In the rows, zero is written as 128.
Rotation paths and how fast each direction turns (degrees per step)
Each turn is a multiple of 5 degrees from 10 to 175, or 0.
Each row of a path follows its step; steps can be skipped.
Path 1:
step 0: [122 121 124 125 135 130 119 122 130 132 113 124 137 111 130 136 116 129
 133 132 120 120 138 128 119 149 119 134 134 125 117 131 137 124 129 118
 132 111]
step 1: [129 123 127 136 129 130 131 129 139 122 121 126 135 138 125 117 140 124
 138 121 142 131 123 131 131 122 122 138 123 135 133 137 112 116 117 151
 122 120]
step 3: [128 137 121 117 134 112 130 118 134 140 129 125 112 122 128 135 129 125
 135 140 139 128 125 139 123 139 118 134 141 136 131 116 129 133 123 123
 126 111]
step 4: [137 119 133 120 125 126 139 134 118 118 123 131 132 130 132 129 140 131
 134  99 132 136 138 125 146 126 123 134 130 117 134 134 117 131 133 130
 131 124]
step 5: [120 130 130 137 125 123 116 138 119 147 126 125 120 137 109 126 123 120
 133 125 116 129 125 118 125 137 143 123 125 141 121 134 124 121 139 119
 131 126]
step 6: [134 123 129 128 132 120 128 123 127 145 122 126 140 128 137 117 122 118
 127 134 145 132 127 152 131 138 116 117 128 121 133 122 135 138 120 136
 132 132]
step 8: [137 150 118 128 124 121 121 131 117 121 119 128 123 130 104 135 127 119
 139 136 130 123 120 125 128 127 126 124 125 136 122 129 128 131 136 145
 125 139]
step 9: [113 126 128 134 134 138 137 129 126 134 127 126 135 129 145 129 138 138
 134 139 128 124 139 144 143 139 121 126 123 126 123 132 136 144 140 122
 136 125]
step 10: [133 122 125 128 132 126 132 134 145 128 127 124 124 117 133 112 132 115
 138 117 132 134 129 111 131 124 137 138 130 139 116 109 126 123 133 127
 114 125]
Speeds:
[129 129 125 137 127 124 131 130 129 130 128 133 126 127 129 130 129 126
 127 132 128 127 130 126 125 128 129 129 123 124 128 129 124 128 128 125
 126 123]
160
[130 126 132 133 132 130 131 129 128 133 129 127 129 126 133 125 125 127
 126 128 132 125 124 128 126 126 129 128 130 133 130 127 125 126 128 127
 127 133]
85
[124 123 123 121 128 128 133 132 130 131 127 130 129 125 132 131 129 126
 124 128 129 127 130 128 128 129 127 127 130 131 126 130 126 130 124 132
 128 127]
120
[123 130 131 130 123 130 130 130 129 131 133 130 129 128 127 122 129 125
 129 133 129 130 126 129 132 126 131 126 132 127 126 131 132 127 128 129
 131 127]
100
Path 2:
step 0: [122 115 133 140 122 117 124 130 119 120 122 132 137 136 116 130 110 132
 117 137 125 115 125 136 138 141 131 127 124 127 124 118 121 130 120 120
 120 133]
step 1: [132 123 125 106 130 124 117 130 131 137 135 131 129 127 121 114 143 130
 123 127 144 126 124 128 128 114 111 123 126 130 133 141 126 131 132 142
 134 129]
step 2: [134 140 140 134 114 130 137 132 130 126 132 117 115 130 147 134 117 119
 134 127 132 134 121 128 129 117 139 117 137 123 134 119 137 130 122 116
 125 131]
step 5: [132 127 134 128 127 123 134 117 131 116 123 117 124 126 133 147 129 138
 128 115 128 129 119 134 120 126 131 144 122 137 144 137 144 118 121 123
 127 129]
step 6: [126 141 130 128 133 124 127 116 123 127 118 139 140 117 134 124 124 130
 120 138 121 125 149 121 135 129 120 125 136 112 122 124 116 129 118 134
 121 124]
step 7: [122 120 141 125 131 147 125 138 130 139 146 124 128 131 123 133 138 122
 119 133 124 135 130 129 123 136 125 118 127 153 122 133 134 130 139 128
 130 128]
step 8: [136 141 111 123 129 114 129 131 138 125 121 123 123 129 129 128 123 136
 129 121 136 119 126 133 115 134 136 139 142 130 133 112 127 135 129 113
 136 130]
step 9: [132 117 124 131 114 136 136 122 113 133 118 132 142 136 120 121 121 129
 131 134 108 127 122 129 135 123 119 120 123 126 137 127 125 133 119 144
 129 128]
step 11: [123 125 119 124 132 120 133 115 126 116 133 116 124 133 130 137 123 111
 126 141 127 122 129 139 128 122 147 123 120 119 133 119 137 126 129 113
 131 120]
Speeds:
[128 128 131 130 129 133 133 134 132 124 131 125 128 129 128 127 122 130
 128 128 128 129 127 128 129 127 126 127 130 132 127 127 130 123 129 133
 126 132]
140
[125 125 130 129 125 132 131 126 121 131 132 131 130 130 128 129 127 132
 125 127 128 128 125 128 125 128 127 126 125 129 130 127 132 125 129 122
 126 129]
160
[127 125 126 131 127 127 126 131 129 128 125 132 124 130 129 127 127 127
 132 131 131 131 127 131 128 126 127 122 125 123 134 127 131 127 130 129
 132 131]
45
